First come named turns, each shown by rows before and after it. For each pair of rows after them, which turns, in which order, take the first row to the second? The first pair is done for you.
turn Z:
[-23   5 -18 -18  15 -31 -20   3]  ->  [  4  10  39 -18  -6  15  24 -10]
[ 16 -11   8  -8  -7   8  12  -4]  ->  [ 16  -6 -13   7  -1  -3 -13   1]
[  9 -15 -14 -30  10 -22  19   1]  ->  [41  3  8  3 -5  8 16 -3]
turn N:
[-24  32   5   5  19  18   3  14]  ->  [17 18 12  5 -8 33 15 16]
[-25  -4 -14   9   3 -43 -39  11]  ->  [-43  17  45   4   7  -6  -1 -11]
[-3 10  6 21 -6 21  0 -7]  ->  [  9   3  -8  22 -13  14  -8  -2]
turn G:
[ 31   1  34  17 -16  19  45  -2]  ->  [  9 -35  -9 -28  -9 -28  46  11]
[-31   0  -8 -10  10  10  19  -5]  ->  [  5   6   5  12 -10  31  19  -6]
[ 20  -8 -71  18 -16 -18 -35  -4]  ->  [-45  28 -44  25  24 -14 -32 -20]
Then:
Each pair is two turns apart.
[-44  30  17  26  34  11  -3 -12]  ->  [-16 -32 -44 -20  10 -35  -5  11]	G G
[-58   8  -4  10  17 -21 -20   7]  ->  [ 28 -25  20   1 -44  12  21  12]	Z G
[-8  5 29 -8 -3  1 22  0]  ->  [ 12  -1 -15  11  -7 -20 -21  14]	Z G
[ 4 30 38 -5  7 13 15  0]  ->  [ 38   0 -14  -9 -13 -19 -13  22]	G Z
[-15  14  -6  17  13  -3 -15 -10]  ->  [ -6  14  -8  21   8  -1 -17  -7]	G N
[ -1   8  11  17   3  11  -3 -10]  ->  [  4   3  -9  22   1  -1 -16  -3]	N N
[-14   9 -18  22   6   8 -20  12]  ->  [-24  17  -2  22  10  16 -10   7]	G N
[ 11 -23 -33 -10  -4 -23  -8   9]  ->  [12 19 22 25  1 26  1 -9]	N G
[-23  10  30  -6  -7   5  19  -4]  ->  [-26 -11   2 -24  -8 -21  13   7]	N G
[ -6  43 -12  47  11   4 -12   4]  ->  [  2   6  21 -11 -11  14  59  -2]	Z N
[ -8  -4 -11  -9   8 -19  -1   3]  ->  [16 11 13 13 -6  5  2 -1]	G N
[-18  37  33   6   5  29  14 -13]  ->  [ -4  38  29  17  -1  33   6 -11]	Z N
[-24 -25  -3 -43  12 -13  25   1]  ->  [ 50 -17   1   3 -25  19   7   5]	G N
[ -4  -6 -16   7   9  -8 -15  -2]  ->  [  3  -9  14  -7   0  12  15 -10]	Z G
[-10  13 -25 -15   7  -4   3  12]  ->  [ 13   8  -5 -17 -11  14  18   9]	N N
[-23  27  15  -5  -5  16  -3 -11]  ->  [ -7 -10 -15 -32 -21 -10   0   2]	N G
[ 39 -17  31 -26 -27  26  44  -8]  ->  [ 41 -41  -4 -38 -30  -1  31   4]	N Z
[ 15 -43 -11 -46  -4 -18  37  11]  ->  [ 20 -33 -49 -16   4 -35 -10  20]	Z Z
[ -6  12   0  17  18  -9 -32  -4]  ->  [  9  15  26  19   7  13 -13 -11]	Z Z
[ 38 -14 -24   0 -32 -10   0  23]  ->  [-32  -8 -28 -25   7 -34   1  16]	Z N
[ 3  8  8 22  8  1 -8  1]  ->  [  3 -18   2  -8   0 -12  12   7]	G Z
[ 18  11 -10  30   3   5 -26   6]  ->  [-6 18 32 13 11 23 11 -6]	Z G
[  7 -36  18 -39 -18   4  56   0]  ->  [-22 -23 -52  -8  14 -45 -21  15]	Z G
[-36  18   5 -24  14  -8 -11 -14]  ->  [-21  28  -6   1  11  -7 -36  -9]	Z Z
[-22  34  32  11  11   9 -15  -4]  ->  [ -8   8 -19   5   4 -24 -42  13]	G N
[ -2  15 -32   5  34 -46 -70   9]  ->  [ 86  -1  27   8 -27  17 -13   3]	N G
[  4  -5 -27  -1   5 -12 -21  -7]  ->  [ -3  -5  13 -19   1  11  19 -20]	Z G
[  1 -24 -34 -22   1 -29 -14  18]  ->  [15 20 36 19 -3 33  7 -3]	N G
[-52  15 -11   8  44 -31 -27   8]  ->  [ 52 -26  31  -6 -30  16  34  10]	Z G
[-13  11   8  -9  14  -4   8 -11]  ->  [  4  -6   1 -20  -1  -8  15  -6]	N G
[-36  33  58   1  15  33  39 -22]  ->  [-75  16  13 -26  37 -14  19 -12]	Z Z
[ -3 -24  20 -46  -9   1  53  -8]  ->  [-51  14  25 -23  27  -1  28 -17]	N G
[ 34 -45 -41 -43 -26 -14  -2  21]  ->  [ 14  -1  48 -30 -14  47  44  -8]	G N
[ 22  16 -20  41 -12  -3 -38   8]  ->  [-23 -21  15 -39  -8  -7  40  -1]	Z N
[11 24 23 27 13 14  4 -9]  ->  [ 28 -24 -13 -13  -8 -14  16   6]	G Z
[ 24   9 -19  12 -21 -31 -34  34]  ->  [  7  40  12  34  -8  -6 -34  20]	G G
[ 39  11  -3  36 -14  15 -20   6]  ->  [ 24  -3  33  -5 -19  27  34  -4]	Z Z
[  6  -8  13 -22  -8  26  15   8]  ->  [ 23   4  -3  11  -8  25 -17  14]	G Z
[-41  19  11  -5  13  12 -16 -21]  ->  [ 34 -10  -3   2 -34  22 -16  -7]	Z G
[-21  15   1  12  12   4  -1  -2]  ->  [ 23  -1 -13  13 -11   3  -4   8]	N N
[ 10  17 -16  26   2   3 -16   2]  ->  [ 25   1 -23  16 -11  -1 -12   5]	N G
[ 43  -4 -19  36 -27   7 -38  21]  ->  [-61  15  35 -12  25   9  15  -4]	G N
[ 19  18  -8  35  -6   2 -34   4]  ->  [  2  30  26  29   0  23 -13  -5]	N N
[ 70 -33 -37 -12 -41 -13  -9  -9]  ->  [ -2   1  49 -38  -6  26  57 -42]	N Z
[  9 -13 -20 -23 -12  10  -5   9]  ->  [10 13  6  0 -9 33 -5  0]	G G
[-18  -4 -18 -18  -1   0 -12   0]  ->  [ -1  13   2   7  -6  23 -14  -4]	N Z
[  3  15 -20  22  -2 -10 -28   0]  ->  [-35  20   7   1  15  -4   0 -11]	N Z
[-15 -14  18  -8   3   3 -13  -6]  ->  [ -9 -21  16 -11  -2   4  -8  -5]	N G
[-11  -1   2  18  14   4 -52   6]  ->  [ 32 -30   4  -1 -19  13 -30  12]	N G
[ 23 -21 -34  -5   4 -54  -7 -10]  ->  [ 21  18  47  17   6   8  29 -34]	G N
[ 60   6 -11  32  -3  11 -33  -8]  ->  [ 21 -20  33 -38  -1  16  44 -21]	G Z
[ 28 -13  17 -21 -37  -1  18 -15]  ->  [  2 -24  -8 -40 -24 -27  10 -11]	Z Z
[ 43 -20 -22  24 -23  17 -21  24]  ->  [-47 -26 -13 -34  19 -10  14  13]	Z N
[ -9 -13  -8 -28   7 -24  12   3]  ->  [  7 -18 -10 -26  -2 -21  13   6]	Z G
[ -1  -1  30  13  15  43 -15  -3]  ->  [-36 -24   2 -21  31   6 -16   4]	G G
[-30  -5  -5  30  33   0  12 -19]  ->  [  0 -40 -36  12  11 -20  12  -8]	G G
[-29  27   7 -31   8  28  -2  -3]  ->  [ -6  -6 -24 -50 -10   7  -3  12]	G G
[ -9  -7 -52 -14  11 -10   7   8]  ->  [ 38   7 -30  18 -11  25   6   5]	G G
[-24  -5 -25 -12  21 -20 -10 -21]  ->  [ 33 -21  -3 -14 -16  11  18 -21]	N N
[ 21  -1 -10   6  -4   8  -3  -2]  ->  [ -7  -3   2 -15   9   3  15  -8]	N Z
[ 16 -21  31 -20  -6  25  31 -14]  ->  [-31 -18 -26 -16  30 -26 -18  -5]	N N
[-33 -11 -27 -11  26 -33 -27   2]  ->  [ 44 -22 -24  13 -18  -9 -29   8]	G G
[ 27 -18  19 -18 -13  14  24  -1]  ->  [ -6   5  35 -12   9  19  26  -9]	G G
[-44 -16   5 -25  23 -14  19   7]  ->  [ 40  -4 -10  35 -14  10 -23  17]	Z N
[-24  14 -12  13  27  -3 -17   8]  ->  [-24 -12 -15 -21  20 -17   4  11]	G Z
[ -7 -28 -42 -11 -18  -6 -13   5]  ->  [-14  10  20  12 -12  44   9 -15]	N Z
[ 26  11  -9  -3 -16  10  13  -8]  ->  [ -7   7 -10 -23   2  -5  22 -11]	G N
[ 13  12  16   1  -2 -10 -24  19]  ->  [ -1  14  30  -4   3  -2 -11  12]	Z G
[-24  17 -30  22  24 -26 -46   5]  ->  [ 61 -16   3  10 -38  15   5   5]	N G
